runs of hidden systems:
j482, trace 1 (10 x 32):
[[-21 -11 -29  33  26  -9  -2  13   0 -27   7 -19  -7 -13 -13 -51  26 -26
    3  18  32  27 -28   8  51 -28  11 -15  32   7 -13  -5]
 [-20 -19 -27  22  21  -5   9  21  -2 -21   5 -18 -10 -18 -13 -46  37 -31
   -5  19  34  21 -31  15  53 -18  18  -5  30  15  -7  -3]
 [-21 -23 -23   7  18  -3  15  22  -8 -20   5 -14 -15 -21 -11 -38  37 -25
  -12  18  31  16 -35  16  51 -18  27   2  25  23   2   2]
 [-16 -30 -19  -4  13   3  26  22  -6 -15   2 -12 -16 -22 -11 -24  39 -19
  -20  17  34   7 -32  16  48 -12  35  11  18  27   4   5]
 [-15 -29 -16 -18   7   5  30  21  -7  -9   0  -9 -19 -21  -8  -9  42 -12
  -21  11  27   1 -32  18  41  -7  41  19  13  30  13   8]
 [-14 -28  -7 -30   1  11  32  17  -7  -4  -1  -7 -22 -17  -7  -1  38  -6
  -29  10  26 -11 -27  14  40  -1  43  26   4  30  18   8]
 [-12 -24   0 -46  -5  12  34  14  -3   1  -3  -3 -20 -20  -5  11  39  -1
  -37   4  22 -19 -22  12  38   7  38  31  -4  28  28  12]
 [ -8 -21   8 -56  -9  14  36  11  -1  11  -5   1 -21 -18  -9  23  32   1
  -39  -1  17 -26 -19   5  32  15  34  30 -10  20  27  10]
 [ -6 -12  12 -63 -16  18  34   0   1  17  -6   5 -24 -13  -8  30  27   8
  -39  -9   9 -31 -12   0  25  23  28  29 -16  12  31  14]
 [  0  -8  18 -67 -20  18  30 -10   2  26  -5   9 -21  -9  -7  38  18  17
  -37  -8   4 -34  -6  -7  18  25  23  27 -23   7  32  13]]
j416, trace 2 (10 x 32):
[[  2   7 -21  15  42  32 -44 -26  13 -29   1  22  16   1 -39 -25 -12  -2
   32  36 -17 -21  13 -22  32  17 -17 -42   0 -37  -2  -2]
 [ -1   4 -24   8  44  35 -37 -28  15 -24   5  18   7  -5 -39 -26  -8  -2
   16  36 -19 -25  13 -26  42  18 -12 -39  -5 -42   1  -1]
 [ -6   2 -23  -4  36  36 -31 -35  17 -19   7  19   0 -10 -39 -23  -1  -2
    9  32 -17 -30   9 -29  54  21  -8 -35  -5 -38   7   2]
 [ -1  -2 -18 -18  30  36 -23 -35  22 -13   9  11  -3 -11 -41 -19   4   4
   -1  28 -14 -30   7 -30  58  22  -8 -27  -8 -37   8   6]
 [ -3   0 -14 -31  25  37 -13 -33  17  -4   7   7 -12 -11 -40 -17   7   7
  -16  25  -7 -32   3 -31  59  24  -8 -21 -13 -32  13  11]
 [  0  -2  -5 -47  18  29  -3 -34  21   1  14   5 -18 -10 -39  -4   8  12
  -22  18  -4 -31   2 -30  58  26   0 -15 -17 -25  11  12]
 [  2   0   0 -54   3  30  10 -28  19  14   7   2 -23  -6 -32   7   6  17
  -31   8   0 -30   1 -31  51  23   4  -4 -20 -24  15  11]
 [  3   3   8 -63  -8  22  15 -29  21  24   7  -3 -31  -1 -25  23   7  16
  -32  -3  -5 -24   1 -30  46  25   6  -2 -23 -20  16   8]
 [  6   3  15 -69 -24  15  24 -25  16  35   2  -2 -35   5 -17  29   3  18
  -39 -16  -4 -15  -1 -29  38  20   5   7 -21 -19  19   6]
 [  6   4  18 -71 -38   5  25 -24  18  40   2  -9 -37   9  -8  39  -2  11
  -35 -27   0  -6  -2 -25  29  19   3   8 -20 -12  20   1]]
j213, trace 3 (10 x 32):
[[ -2  -6   7 -71 -23  21  23  -9  10  17 -11  14 -26  -1 -19  39  18   3
  -16  -9   3 -24  -7 -14  36  33  17  19 -24  -4  34   2]
 [ -1  -4   5 -68 -13  24  14 -17  15  15  -6  12 -22  -5 -24  26  14   6
  -20  -1  -2 -28  -2 -24  40  32   9  13 -20 -14  29   6]
 [ -1   0   2 -62  -5  28   9 -22  18  15   3   7 -23  -7 -29  20  10  13
  -24   5  -3 -29   0 -29  46  29   8   4 -18 -19  22   9]
 [  1   2   1 -56   5  30   6 -35  20  12   7   5 -20  -6 -33   8   6  17
  -25  11  -3 -34   3 -29  49  27   0  -5 -19 -23  17  10]
 [  3   3  -1 -42  16  30  -2 -34  22  10  12   3 -19  -7 -34  -4   5  19
  -30  15  -8 -31   3 -31  55  23  -3 -13 -19 -30   7  12]
 [  7   5  -5 -34  23  29  -6 -39  24   8  19  -3 -18  -9 -35 -15  -2  18
  -29  19 -11 -28   5 -34  54  17  -7 -22 -12 -31   1  13]
 [  5   7  -7 -19  27  27  -9 -41  23   8  21  -8 -13  -7 -39 -23  -7  21
  -28  19 -11 -22   9 -32  52   8 -14 -35 -10 -30  -9   9]
 [  3   7  -7  -6  36  22 -14 -43  20   5  26 -14 -14  -9 -30 -33 -12  21
  -29  20 -12 -18  11 -31  46   2 -15 -44  -5 -35 -16   9]
 [  5  11  -8   9  38  16 -21 -44  21   5  31 -17 -10  -5 -30 -39 -15  21
  -28  21  -7 -10  10 -31  41  -3 -17 -49   1 -37 -22   6]
 [  3  16  -9  24  38  10 -23 -40  19   2  29 -23  -9  -3 -24 -45 -18  21
  -19  18 -11   0  13 -35  33 -11 -21 -49   3 -38 -31   5]]
j823, trace 4 (10 x 32):
[[  9  15  -5  47  40   4 -34 -31  13  -5  23 -12  16   0  -9 -41 -32  20
   -4  16 -18  -6  25 -19  -2 -12 -27 -45   5 -28 -31   4]
 [  9  22  -2  37  31   2 -33 -37  13   0  24 -14  15   3 -12 -32 -32  19
   -5  10 -16  -3  23 -23  -4 -12 -32 -47   2 -33 -32   2]
 [  8  26   1  35  26   0 -33 -42  17   3  23 -12   8   6 -11 -29 -34  22
    3   5 -19   2  25 -30   0  -9 -34 -43   2 -37 -29  -4]
 [  9  32   3  28  18  -6 -32 -44  16  11  21 -10   3  14 -10 -20 -37  20
    1  -1 -18   4  22 -37   1  -5 -34 -43   4 -38 -28  -3]
 [  6  35   2  19   7  -6 -30 -41  15  15  15 -11  -2  16 -11 -13 -39  15
    3  -6 -18   9  24 -36   0  -6 -34 -44   1 -46 -22  -6]
 [  6  36   2  11  -1  -7 -28 -39  18  20  17 -11  -7  22 -10  -7 -38  10
    3 -13 -20  13  26 -34   5  -3 -36 -43  -1 -46 -19  -6]
 [  5  41   1   2 -13  -9 -29 -38  20  20   8  -9 -12  25 -11   1 -36   7
   10 -22 -18  15  22 -40   7   3 -36 -39  -3 -45 -14 -10]
 [  6  39   2  -5 -20  -9 -27 -37  19  24   5  -5 -11  28 -13  10 -34   2
   13 -23 -16  20  20 -38  10   4 -32 -35  -4 -47  -9 -12]
 [  4  40   4 -16 -26 -10 -24 -35  21  23   2  -3 -16  29 -14  16 -34  -2
   16 -22 -15  18  15 -42  10  10 -33 -32  -4 -46   0 -12]
 [  5  38   4 -19 -31  -9 -21 -31  21  26  -4   0 -12  31 -14  25 -30  -5
   23 -27 -15  18  16 -37   8  18 -36 -25  -3 -48   3 -16]]
j912, trace 5 (10 x 32):
[[ 25  18  33   4  -8 -14  -3 -17  -1  30  11  -1  10  15  23  25 -31  42
  -21 -20 -21  -9  28 -10 -64  -7 -17   0 -18  -2 -16   6]
 [ 21  10  37  -1 -11  -9   3 -15   3  37  13 -14   4  11  26  16 -28  49
  -39 -21 -17 -14  29  -7 -58  -9 -13   4 -17   2 -20  11]
 [ 21   8  37  -7  -7 -11  12 -19   1  39  21 -19   0   8  26  12 -22  51
  -52 -19 -12 -13  22  -8 -50 -10  -7   6 -19   5 -19  15]
 [ 18   7  33 -11  -1  -6  20 -20   8  38  23 -21   0  -2  24  10 -22  52
  -61 -16 -13 -19  17 -10 -35  -9  -2   0 -18   2 -20  17]
 [ 17  -1  32 -17  -4  -2  27 -22   8  42  22 -26  -9  -5  20  11 -11  49
  -70  -8  -6 -21  13 -11 -22 -12   3   4 -20   7 -16  17]
 [ 13  -2  33 -25   1   1  29 -21   3  41  26 -27 -11  -9  14   8  -9  47
  -73  -5   1 -26  10 -10  -8  -8   8   2 -18   6 -13  16]
 [ 10  -7  29 -33   3   8  35 -22   7  37  22 -24 -18 -14   4   5  -3  43
  -70  -6   0 -30   6 -11   9  -6  10   2 -16   4  -5  17]
 [  5 -10  21 -38   9  12  32 -23   8  29  16 -21 -24 -15  -3   7   4  35
  -69   0   0 -31   2 -13  23   2  18   1 -15   4  -3  19]
 [  2  -9  15 -45  10  18  30 -19   9  25  16 -16 -21 -19 -10   4  14  28
  -65   4   8 -35  -3 -14  35   5  22   6 -14   3  11  17]
 [ -3 -13   7 -51   5  22  28 -13   6  18  12  -4 -27 -20 -17   7  20  19
  -53   6  14 -35  -7 -11  43  10  24  15 -16   0  14  15]]

runs to name:
trace 6 (3 x 32):
[[  6  -6  19 -45  16  27  19 -24   6  22  16  -5 -14 -16  -9   8   4  41
  -58   4  -5 -50   8 -19  19  14  15   7 -25  -6   9  19]
 [  9  -5  18 -38  18  22  17 -32  14  22  19 -10 -12 -13 -15   4  -1  46
  -60   5  -6 -41  14 -22  17   7  14   0 -23  -9  -4  21]
 [ 10   1  18 -30  17  19  11 -35  14  28  27 -17 -19 -10 -12  -1  -7  44
  -59   5  -9 -34  17 -23  16   3   5 -11 -21 -16 -10  16]]

j213
trace 7 (3 x 32):
[[ -8  10 -29  53  31  -6 -44  -7   5 -27   5   1  16  11 -16 -43 -14 -16
   37  21   0  27   1  -6   6 -13 -23 -38  22 -20 -25 -12]
 [ -4  14 -22  55  32  -6 -45  -8   7 -25   4   5  15  13 -10 -42 -18 -14
   41  17  -8  23   7  -9   0 -13 -26 -35  20 -22 -24 -11]
 [ -2  17 -18  51  32  -8 -44 -10   5 -24   2   8  22  13 -12 -35 -22  -8
   43  14 -10  22  10  -8  -9 -12 -30 -34  16 -26 -23 -13]]

j823
trace 8 (3 x 32):
[[  4   3  19 -19  -7 -10  33 -20  15  39  24 -41 -35  -3   1 -12   2  28
  -70 -15  13   4  -3 -18  27 -20   7  -8   0  -8 -15   9]
 [ -3   4  13 -27  -4   1  27 -22  15  34  23 -37 -39  -5  -6 -10   2  22
  -67  -8  14  -1  -6 -21  43 -12  12  -7  -3  -4 -11  10]
 [ -6   0   6 -39  -2   7  30 -21  18  30  18 -30 -39  -4 -13  -3  10  20
  -60  -2  15  -3  -8 -22  56  -7  13  -9  -3 -10  -3   6]]

j912
trace 9 (3 x 32):
[[-22 -11  -8 -20 -37 -26  24  34 -11  -1 -15  -5 -21   4  10  13  29 -34
    8 -20  36  35 -37  18  16  -5  31  34  22  28  17 -10]
 [-21 -11   0 -27 -39 -29  34  33  -8  10 -18  -7 -21   7  14  25  28 -28
   -4 -27  34  36 -33  18  12  -7  28  35  12  30  16  -5]
 [-15  -9   8 -36 -45 -27  37  28  -7  19 -20  -8 -25   6  15  28  26 -20
  -16 -29  32  26 -31  11   7  -3  24  35   8  31  19  -4]]

j482
